In the rows, zero is written as 128.
Rotation paths and how fast each direction turns (degrees per step):
Each turn is a multiple of 5 degrees from 10 to 175, or 0.
Each row of a path follows its step; steps can be skipped.

step 0: [113 120 124 135 124 124 123 118 130 138 112 119 123 126 129 121 120 122
 146 134 127 135 129 153 122 124 118 117 125 140 146 130 126 120 122 117
 137 119 125 128 126 132 117 124 124 137 122 124 124 134 137 129 115 119
 125 127 123]
step 1: [113 130 129 128 146 127 126 112 127 128 135 122 145 141 147 133 144 129
 111 130 144 131 117 133 135 125 133 141 128 131 128 132 127 116 132 127
 124 130 136 118 134 122 135 120 125 125 114 122 124 129 126 140 131 123
 133 123 123]
step 2: [114 131 129 127 140 132 110 121 129 127 133 122 133 118 112 132 117 130
 129 138 124 139 123 131 127 139 107 127 115 126 122 132 123 132 138 137
 120 119 127 121 114 127 120 131 134 139 136 133 142 122 137 130 127 138
 140 137 115]
step 3: [136 126 127 124 115 121 125 133 127 130 120 115 133 128 151 129 141 123
 136 118 137 123 124 112 128 126 116 124 107 131 126 125 139 112 129 131
 133 128 131 125 118 140 120 121 116 130 119 128 138 131 130 138 113 126
 123 130 123]
step 5: [128 116 132 134 123 132 147 122 132 132 133 112 134 130 134 137 149 131
 125 136 115 135 115 136 136 139 116 122 123 122 124 127 127 123 128 138
 117 123 137 136 118 131 131 118 124 125 145 126 135 118 141 122 137 128
 121 119 130]
step 7: [144 132 133 118 136 123 116 130 129 125 136 111 120 132 147 136 124 122
 125 121 130 122 123 136 119 130 113 139 120 131 130 140 141 135 122 124
 129 122 126 132 133 133 131 117 131 124 132 120 114 115 131 125 153 127
 126 134 130]
step 11: [135 136 132 118 124 127 113 139 123 135 119 105 135 120 123 129 125 135
 116 146 130 127 116 130 130 135 127 130 112 127 124 133 130 113 140 125
 119 133 126 125 122 124 135 128 114 110 121 134 131 136 128 128 136 122
 139 119 127]
step 12: [126 137 126 127 114 129 140 129 132 129 117 130 133 125 141 127 120 124
 137 134 157 140 129 139 116 131 111 123 125 134 129 130 131 132 139 123
 124 110 123 124 122 132 129 132 145 134 129 134 133 132 127 132 115 139
 129 129 137]
step 16: [123 138 109 129 127 136 134 128 115 113 129 125 114 134 147 130 124 142
 115 133 123 125 138 132 125 135 126 126 141 133 112 125 141 130 128 118
 114 120 115 123 130 129 119 137 130 119 131 134 117 123 120 126 135 129
 129 137 129]
step 17: [140 124 133 132 119 127 133 140 127 131 126 126 120 130 119 133 128 128
 137 141 127 125 110 138 138 132 132 131 123 113 114 138 128 125 129 127
 142 123 125 110 126 136 130 118 133 128 147 119 110 115 138 119 128 127
 129 119 132]
Speeds:
[128 126 124 126 130 128 129 131 123 129 125 128 129 124 128 131 128 127
 129 127 124 125 127 130 129 124 130 130 127 129 126 133 127 130 124 127
 127 128 127 131 131 124 128 127 130 129 130 127 126 125 127 127 128 126
 125 131 133]  35
[126 126 128 129 128 127 128 129 131 130 127 124 131 125 123 129 130 130
 129 128 126 128 129 127 128 129 130 127 126 125 128 127 126 127 133 127
 128 129 125 128 129 131 126 127 127 126 131 132 129 126 134 126 126 132
 132 128 134]  120
[131 125 130 126 129 132 125 130 125 129 130 131 127 128 131 129 130 128
 128 130 129 130 130 128 126 125 129 128 129 128 129 129 130 127 130 119
 127 128 130 128 126 130 126 131 128 130 132 126 130 128 129 127 126 127
 128 125 129]  85
[128 126 124 126 128 132 132 131 126 126 127 127 127 132 128 131 129 126
 131 127 130 127 127 129 127 129 126 124 126 129 131 127 126 131 129 127
 131 133 126 128 130 129 126 128 130 127 125 125 132 130 127 130 128 129
 132 125 127]  120

step 0: [133 126 134 133 128 137 131 103 133 118 134 117 133 129 127 132 126 130
 114 122 137 139 140 131 128 120 134 125 129 152 126 134 131 133 124 139
 117 142 123 127 139 131 138 126 121 141 122 117 126 126 135 117 132 135
 129 122 138]
step 2: [124 140 133 142 127 136 139 126 136 123 115 122 124 128 120 118 118 132
 129 137 134 140 123 134 125 138 130 135 117 137 137 124 106 127 118 133
 120 124 124 135 122 118 133 132 116 129 139 134 132 122 123 107 127 125
 124 115 126]
step 3: [123 139 120 125 132 146 120 124 132 120 133 128 133 129 120 126 128 128
 115 118 122 146 135 130 122 130 138 132 117 140 129 139 120 138 129 127
 120 123 121 124 125 116 146 114 124 134 127 121 122 117 118 113 130 126
 145 127 128]
step 4: [133 130 126 127 131 142 131 140 122 126 129 108 135 131 124 141 126 137
 120 125 141 128 124 131 134 130 118 132 114 137 139 135 131 124 131 113
 127 138 122 126 125 123 137 123 128 130 114 115 118 122 115 116 137 114
 123 126 113]
step 7: [127 133 139 127 132 134 131 127 126 125 134 110 134 131 130 129 130 145
 101 138 137 132 119 135 133 136 126 114 125 148 135 128 122 133 138 130
 132 128 124 137 129 123 125 128 123 123 108 142 124 131 115 121 122 124
 126 123 123]
step 9: [138 130 115 140 126 129 131 111 131 118 124 120 137 132 123 130 123 134
 118 123 137 142 122 132 130 129 142 128 129 142 140 135 116 131 120 122
 128 150 124 123 129 131 123 120 123 132 132 131 122 113 140 135 145 122
 121 125 127]
step 11: [131 130 135 136 124 139 132 119 130 121 126 130 125 126 135 132 126 131
 121 132 135 146 145 126 117 130 133 136 124 136 117 132 119 140 134 136
 120 131 114 126 117 112 130 127 128 136 132 118 120 123 116 100 131 129
 124 120 120]
step 15: [122 134 138 122 141 138 132 123 132 113 140 118 128 131 131 131 136 135
 105 122 132 138 128 137 131 128 111 120 124 141 134 129 134 127 131 133
 132 137 114 130 136 132 138 119 115 130 115 123 132 120 127 127 138 125
 138 119 119]
step 16: [136 133 129 131 127 132 135 134 126 120 122 104 139 143 132 131 122 125
 121 129 135 144 132 125 133 135 118 116 129 137 137 128 118 134 124 141
 128 136 128 142 134 133 135 133 134 129 114 128 121 136 134 109 129 123
 116 120 124]
step 18: [138 136 132 129 133 134 124 122 129 124 129 121 129 127 121 122 125 139
 108 128 125 143 131 146 129 128 136 124 120 140 136 139 112 119 137 118
 120 133 122 127 137 129 134 113 109 119 132 132 118 113 127 119 124 125
 127 130 129]
Speeds:
[127 133 126 128 128 129 125 129 130 124 129 132 124 127 127 128 125 130
 126 133 130 126 128 132 127 130 127 129 128 127 127 125 126 130 134 129
 129 126 127 130 127 129 128 126 128 128 128 129 130 126 132 126 126 129
 129 130 126]  90
[133 129 130 129 128 126 125 130 129 127 130 129 130 128 127 125 130 128
 129 128 124 127 130 130 127 127 126 124 128 129 126 129 130 129 127 130
 125 125 128 131 133 130 134 127 123 129 131 126 126 128 129 125 127 132
 128 127 132]  140
[126 130 127 126 134 129 129 133 131 129 127 128 125 126 123 131 129 128
 128 126 127 131 129 124 129 131 124 128 126 128 130 129 131 128 125 127
 131 126 130 129 125 130 131 128 128 129 129 126 128 131 128 127 128 128
 131 126 125]  35
[130 130 131 129 128 131 127 126 128 127 127 127 128 126 130 128 133 127
 131 129 125 128 131 130 127 125 123 127 128 121 132 126 127 129 127 126
 128 132 126 127 128 129 125 127 126 128 129 126 128 126 126 128 125 126
 130 129 124]  155
[124 127 127 125 128 126 128 126 131 131 128 126 128 127 126 127 128 129
 131 130 125 126 127 128 123 129 130 127 124 129 133 130 127 131 129 124
 127 128 131 132 128 124 129 126 128 127 129 133 125 126 128 129 125 126
 130 128 129]  70
[129 133 126 127 127 131 129 127 127 131 129 128 131 123 130 129 127 131
 130 125 127 125 128 127 134 126 132 125 126 130 130 130 126 128 130 125
 126 129 130 127 125 131 130 128 130 129 127 125 129 129 131 128 126 129
 127 131 128]  80
[129 126 128 127 131 127 127 126 129 127 128 132 129 125 125 129 131 124
 125 126 127 126 127 127 134 127 128 133 130 129 127 130 126 129 129 127
 126 132 125 129 129 128 133 123 129 130 128 133 127 128 129 130 130 129
 130 127 127]  125
